In the data rows, 128 means zero.
Here are some points, one per row:
[215 134 170 189 160 186 167 144 139 161 162 152 139 210 130 142 159 156
 147 139 141 132 134 147 168 135 144 148 141 141 149 132]
[141 169 140 145 137 143 140 162 140 159 147 142 141 140 186 145 138 149
 157 197 155 142 159 134 144 210 147 160 177 137 156 173]
[166 145 172 160 152 148 164 143 150 152 187 159 157 206 138 139 157 180
 138 143 144 140 134 162 179 144 137 151 146 139 143 140]
[143 148 157 161 146 142 143 170 156 181 153 138 171 157 157 151 157 143
 138 161 139 140 167 167 153 148 138 165 152 171 146 154]
[141 138 133 131 136 135 138 134 138 132 131 141 133 133 133 255 131 133
 132 147 154 147 143 132 131 131 154 132 142 132 138 135]
[159 137 177 151 155 142 161 146 137 162 197 165 171 181 136 138 146 140
 145 137 140 143 145 205 171 157 136 151 159 134 141 151]
[159 154 159 185 153 174 144 144 151 142 163 147 169 157 151 150 188 164
 155 133 141 141 152 139 155 159 142 166 139 153 147 138]
[132 138 144 151 133 137 151 255 152 165 146 136 139 144 167 143 138 139
 164 148 153 139 164 140 145 242 139 151 142 157 160 156]
[143 138 150 152 145 135 134 206 141 167 147 145 165 159 187 147 145 147
 154 159 142 145 162 150 144 172 140 173 141 167 147 164]
[141 146 148 173 178 180 159 137 161 143 160 158 165 143 164 144 195 143
 167 137 139 138 144 146 173 144 147 165 135 157 140 144]
[149 148 168 158 139 149 167 152 157 208 155 146 155 150 148 142 140 137
 142 154 141 166 164 138 154 154 161 181 152 168 128 146]
[142 155 155 164 143 141 137 162 182 157 150 138 169 141 159 151 153 143
 153 140 140 142 157 159 154 162 139 155 140 189 155 187]
[150 151 136 138 153 146 171 163 143 152 143 164 136 137 153 147 138 199
 145 181 159 172 171 136 135 153 151 150 170 141 161 168]
[146 148 154 153 165 192 136 134 149 135 163 148 154 140 157 147 185 136
 207 136 143 141 149 193 168 146 156 144 132 157 147 153]
[149 149 142 145 152 158 151 153 136 150 152 152 154 147 147 148 149 145
 165 146 137 149 176 183 143 138 153 159 154 170 156 203]
[140 140 154 154 155 141 153 139 159 163 168 166 219 154 189 140 152 149
 139 163 138 165 145 134 158 149 141 145 146 154 146 160]
[149 188 139 133 157 143 156 139 157 134 135 154 138 135 145 145 136 192
 133 146 210 188 152 148 133 137 178 133 208 158 160 152]
[157 133 155 159 163 150 154 136 162 160 159 163 152 208 134 128 189 147
 150 205 139 137 137 154 171 142 143 163 140 135 151 143]
[143 152 135 145 147 188 138 148 142 162 142 150 137 137 138 148 142 172
 141 185 169 167 176 153 141 169 153 145 166 140 151 189]
[144 171 147 139 149 182 146 133 155 142 156 145 135 140 175 151 149 151
 166 131 141 165 153 212 141 145 145 158 141 194 157 150]
[165 140 141 146 150 148 148 150 149 152 143 153 142 147 157 149 139 142
 135 157 161 204 164 164 143 153 164 160 199 142 159 146]
[170 156 150 167 162 164 210 142 147 153 146 149 159 176 148 151 179 133
 163 139 148 136 146 151 159 148 149 148 137 141 144 139]
[159 139 172 148 150 141 161 151 167 161 169 164 195 166 138 138 153 143
 141 137 142 150 158 139 173 164 141 150 162 137 146 159]
[166 156 161 169 143 146 154 147 206 155 152 164 148 177 137 135 150 193
 141 168 142 141 143 145 172 152 139 154 135 145 146 135]
[143 141 142 155 139 138 140 175 140 178 148 142 165 149 209 155 148 160
 155 147 147 143 163 159 143 161 146 151 156 156 152 164]
[149 179 144 156 153 149 142 165 137 146 144 143 191 153 168 154 164 143
 170 156 140 148 157 159 148 140 148 148 148 160 145 166]
[135 137 154 156 137 137 138 226 137 168 149 137 149 159 189 147 146 141
 138 138 147 147 172 174 144 187 137 160 141 163 150 172]
[147 152 144 158 166 171 168 136 141 153 168 149 169 148 163 139 166 140
 161 147 140 153 156 151 176 150 150 160 143 160 146 143]
[201 151 191 169 144 235 165 135 135 129 134 148 135 146 130 145 150 135
 179 134 149 130 130 211 162 132 212 132 137 148 148 131]
[136 135 140 158 133 137 136 194 139 168 144 139 152 144 210 146 138 150
 156 141 159 139 156 134 141 218 142 154 151 152 156 216]
[142 134 154 161 152 164 153 140 139 137 153 149 168 145 163 146 172 142
 190 140 138 143 150 162 164 143 150 152 138 214 143 170]
[137 160 144 143 136 137 138 238 135 160 153 143 148 141 174 150 142 130
 143 178 151 155 179 138 139 169 144 152 162 179 159 155]
[154 135 155 172 144 146 149 138 230 145 154 168 147 166 143 139 156 158
 145 157 146 139 137 155 172 155 141 159 152 142 156 157]
[160 156 159 159 150 144 142 147 201 151 153 157 152 154 146 147 142 146
 141 168 138 155 145 153 154 146 162 187 150 148 155 149]
[146 142 150 173 145 147 133 143 139 137 147 141 158 147 157 142 158 137
 142 136 139 134 140 142 151 148 137 148 255 145 143 155]
[174 151 162 153 158 139 170 148 168 181 179 158 173 199 146 139 159 137
 136 139 143 144 144 136 158 145 138 149 145 145 143 156]
[167 197 140 141 138 165 143 134 150 139 141 143 144 134 183 150 142 164
 178 141 185 186 134 141 136 135 219 141 150 152 153 145]
[152 174 172 155 139 142 141 149 190 161 150 140 149 150 138 142 139 141
 155 160 137 148 147 164 148 154 152 187 170 151 172 144]
[132 139 144 151 135 135 142 229 139 161 156 133 199 142 186 144 139 154
 145 141 143 140 173 156 145 217 135 154 135 154 151 162]
[155 140 176 148 149 140 145 145 162 198 172 162 177 176 139 136 150 144
 138 139 151 161 156 142 181 182 139 152 136 138 140 148]
[182 133 255 157 147 140 159 136 156 154 158 146 146 191 132 136 152 142
 136 144 137 134 135 153 151 135 135 148 135 142 139 132]
[143 152 164 157 155 142 176 140 195 143 170 149 164 154 143 137 146 140
 142 165 140 156 155 143 170 159 145 156 144 156 147 168]
[138 164 137 133 152 143 143 145 137 139 138 161 135 134 143 147 138 209
 140 202 239 213 156 149 134 136 168 135 170 137 153 143]
[170 142 151 183 154 142 159 145 192 179 158 192 154 177 134 137 150 161
 143 145 138 138 136 159 162 147 140 149 136 145 149 149]
[137 145 140 144 134 139 143 200 152 179 144 146 142 140 134 145 138 162
 144 143 150 153 177 139 141 221 141 179 150 147 147 219]
[163 178 160 150 139 153 145 143 145 159 146 141 144 145 138 150 141 166
 150 174 154 186 139 165 143 155 172 164 144 152 167 140]
[134 145 150 148 137 137 135 255 137 162 155 138 149 163 157 151 143 160
 143 148 141 149 152 141 145 163 140 155 157 199 152 162]
[180 194 147 138 142 152 151 143 142 140 138 144 139 136 154 146 137 161
 139 154 181 194 150 194 139 142 192 138 175 141 155 137]
[170 137 180 158 154 145 150 147 170 167 184 163 166 207 133 135 157 140
 139 174 137 137 138 137 175 154 135 157 151 139 143 137]
[138 232 135 132 152 141 148 139 148 133 134 158 133 131 150 145 136 179
 140 155 255 196 142 145 131 133 194 132 145 151 146 138]
[144 135 156 174 163 151 207 141 144 146 183 144 160 154 133 139 163 154
 144 145 137 151 140 152 165 155 138 178 152 162 143 162]
[145 164 149 144 149 189 149 136 170 140 192 148 152 150 153 148 169 157
 171 133 140 155 143 162 146 145 142 149 139 159 145 178]
[162 159 139 134 155 145 164 147 159 141 136 163 138 139 144 143 135 172
 135 212 195 199 165 145 133 135 175 134 173 147 156 132]
[155 212 135 138 155 145 174 153 146 151 140 129 139 140 140 141 138 168
 138 162 169 174 206 165 136 141 163 140 169 147 162 142]
[135 150 148 161 136 135 141 255 136 163 148 139 148 147 144 148 139 153
 144 138 146 147 188 133 139 168 139 160 166 162 148 187]
[202 144 137 152 139 145 146 146 144 169 146 158 153 144 154 147 141 147
 147 173 153 181 172 145 142 165 150 152 169 142 153 155]
[139 152 138 135 142 143 150 175 148 146 143 150 136 137 146 149 138 169
 144 217 155 152 168 141 141 179 145 150 177 144 164 200]
[139 137 134 130 147 136 143 141 153 136 134 146 134 133 143 138 134 179
 255 154 161 155 139 137 131 133 147 133 144 139 157 138]
[171 238 142 180 151 177 133 137 139 135 138 156 161 145 146 145 153 145
 172 142 146 140 143 161 142 143 177 154 158 158 151 136]
[163 146 149 177 168 187 148 138 173 140 154 161 170 149 166 148 184 135
 168 138 143 140 140 140 165 150 152 161 132 151 142 133]
[137 152 149 140 144 162 150 136 157 144 172 138 140 142 161 147 151 176
 225 135 139 154 145 227 145 147 141 154 142 161 146 153]
[168 182 151 148 160 180 136 134 155 130 131 167 147 139 167 145 164 139
 162 137 156 133 130 173 154 130 255 135 141 179 146 130]
[135 151 132 130 255 202 193 137 132 130 129 151 129 145 147 141 255 134
 150 144 181 132 129 134 177 130 169 129 132 129 137 130]
[155 142 150 160 156 164 140 138 140 163 166 165 152 146 153 133 159 146
 151 169 144 152 141 152 156 151 163 202 146 143 160 157]
[141 136 151 172 143 138 143 186 142 172 158 134 149 176 167 142 146 157
 143 140 139 140 161 139 155 180 136 149 152 225 145 156]
[148 141 167 144 150 140 146 142 202 156 168 150 194 150 160 138 152 140
 140 145 146 170 157 149 164 155 145 149 141 147 152 167]
[143 154 139 144 141 143 145 188 137 170 152 151 141 143 141 155 139 171
 176 173 147 155 175 139 140 161 150 173 162 146 171 144]
[154 158 139 140 153 142 177 152 149 140 137 170 144 145 162 143 137 143
 137 175 172 168 204 168 136 136 181 140 167 148 153 144]
[137 146 133 130 255 190 206 141 133 131 129 158 130 155 140 139 245 137
 143 145 180 137 130 137 184 131 166 129 137 129 145 132]
[144 153 151 162 148 159 151 145 150 149 157 138 155 141 190 148 157 152
 157 138 146 147 157 145 157 154 144 156 147 175 149 190]
[137 170 137 136 148 142 135 158 139 138 142 162 136 135 160 151 138 198
 143 161 183 195 176 144 137 150 157 141 200 142 162 156]
[167 134 188 161 153 141 140 143 165 163 176 177 176 171 144 140 149 139
 145 141 151 152 156 137 169 159 138 159 150 144 143 142]
There is one direction along which these points spread out most. Take the direction at right angles to it along which they spread out most. Go by this last direction. Where along it does each point below lie, from 0 to 99? 50 is the average, and the first point above lies past it. One standard deviation of the points above along it is 16.
[141 169 140 145 137 143 140 162 140 159 147 142 141 140 186 145 138 149
 157 197 155 142 159 134 144 210 147 160 177 137 156 173] -> 42
[149 179 144 156 153 149 142 165 137 146 144 143 191 153 168 154 164 143
 170 156 140 148 157 159 148 140 148 148 148 160 145 166] -> 51
[136 135 140 158 133 137 136 194 139 168 144 139 152 144 210 146 138 150
 156 141 159 139 156 134 141 218 142 154 151 152 156 216] -> 54
[139 137 134 130 147 136 143 141 153 136 134 146 134 133 143 138 134 179
 255 154 161 155 139 137 131 133 147 133 144 139 157 138] -> 36
[143 152 164 157 155 142 176 140 195 143 170 149 164 154 143 137 146 140
 142 165 140 156 155 143 170 159 145 156 144 156 147 168] -> 60
[154 135 155 172 144 146 149 138 230 145 154 168 147 166 143 139 156 158
 145 157 146 139 137 155 172 155 141 159 152 142 156 157] -> 63
[155 140 176 148 149 140 145 145 162 198 172 162 177 176 139 136 150 144
 138 139 151 161 156 142 181 182 139 152 136 138 140 148] -> 68
[215 134 170 189 160 186 167 144 139 161 162 152 139 210 130 142 159 156
 147 139 141 132 134 147 168 135 144 148 141 141 149 132] -> 69
[163 178 160 150 139 153 145 143 145 159 146 141 144 145 138 150 141 166
 150 174 154 186 139 165 143 155 172 164 144 152 167 140] -> 37
[159 137 177 151 155 142 161 146 137 162 197 165 171 181 136 138 146 140
 145 137 140 143 145 205 171 157 136 151 159 134 141 151] -> 68
[144 171 147 139 149 182 146 133 155 142 156 145 135 140 175 151 149 151
 166 131 141 165 153 212 141 145 145 158 141 194 157 150] -> 45
